Rotation paths and how fast each direction turns (degrees per step):
Each turn is a multiple of 5 degrees from 10 to 175, or 0.
Each row of a path follows its step; steps can be skipped.
Path 1:
step 3: [-7 -16 -11 -18 -16 -17 -5 -3 19 2 -1 2 0 21 0 -8 13 -13 -5 -12 6 2 2 1 1 23 -1 1 -23 -1 -7 -26 24 10 4 -13 -16 -11 10 -12 6 -16 6 10]
step 5: [1 -23 -1 -18 3 -4 22 -22 -9 -7 -8 5 6 5 -19 -9 12 2 -7 -13 11 -1 9 -1 -22 -7 20 -3 -29 12 -23 1 -4 -6 -18 5 -2 4 -13 1 -4 2 16 -3]
step 6: [3 3 -27 -6 -22 1 -13 -14 -7 19 11 16 -10 -3 -3 6 -10 -11 2 8 -22 -1 15 8 -16 18 -13 -12 -11 10 -5 6 -13 1 -11 -19 -7 7 1 -16 15 -12 11 -12]
step 15: [17 7 -15 0 -19 8 8 -18 -5 -4 0 14 5 -9 7 -10 -10 -17 -10 2 7 -19 -4 -8 2 5 -13 3 -12 9 -3 -5 3 -3 8 -23 -30 -6 -16 15 -15 23 0 -11]
step 17: [20 -10 11 -16 -21 -21 -6 -6 -5 14 -3 -6 -8 2 -6 -3 -8 -6 -13 5 -17 21 12 4 -3 18 -8 9 -10 -2 -14 13 -18 8 -2 -6 -24 -5 25 10 -2 7 2 -13]
step 25: [-17 -20 1 -10 -6 8 -22 -15 -20 0 1 3 1 4 -3 14 -9 17 -13 -1 -16 -2 18 11 -5 12 -21 -1 -12 -8 -11 -11 -17 1 -22 -10 -22 13 -3 -4 5 5 14 -9]
step 28: [-2 -2 5 0 -10 -18 6 -23 2 6 -10 24 2 8 -12 6 -3 -4 5 -18 9 7 3 -7 14 18 -7 7 -21 20 1 -9 -1 -5 -10 -15 -29 -16 8 16 -12 -4 -9 -9]
step 30: [16 -14 6 -2 -5 -12 -8 -11 9 -13 1 6 -17 23 -21 -10 16 -3 -20 6 -7 4 0 1 -9 15 7 -1 -17 -4 -24 -8 -9 15 -3 5 -6 1 17 -6 -25 -7 22 3]
step 35: [15 -4 -24 -16 -4 1 -5 -13 -2 5 -13 -3 16 24 -12 -4 -7 -9 -11 -11 0 -6 6 -16 8 -5 5 7 -16 31 7 -2 18 14 -2 -8 -5 21 15 -8 4 7 16 6]
[-9 -4 0 -1 -2 0 -1 1 3 -3 1 0 1 -2 7 -3 1 0 3 5 3 -2 -3 -3 -2 -1 -7 1 1 0 -1 -7 3 0 3 -2 -1 -6 0 5 1 6 0 4] | 60
[-2 -6 3 1 8 9 0 1 0 -3 4 4 -2 2 1 -5 0 -2 3 -2 -1 6 4 1 -1 -2 3 3 -6 0 -1 -1 -2 6 -3 -3 1 2 4 0 -1 -2 -4 1] | 130
[4 -9 4 -1 -2 -1 4 2 -3 -2 -1 5 -2 0 2 -1 -3 1 -3 0 0 3 2 5 0 2 1 -1 4 2 2 1 -1 -2 4 8 5 -3 3 5 -8 5 -1 -3] | 110
[3 -1 -2 0 0 0 0 3 0 3 1 -1 5 -3 4 -7 -4 5 -4 3 2 -4 9 -1 -4 -5 -4 2 -1 3 -2 0 -2 -2 -1 -1 -1 5 2 -2 3 3 -1 -8] | 40
[0 -1 -6 3 -2 6 -4 -2 3 -1 2 0 -1 -2 6 -2 0 0 1 2 3 -2 0 -2 -1 5 5 -3 2 0 -3 4 0 3 6 0 1 -1 4 -3 -3 -4 11 -3] | 90
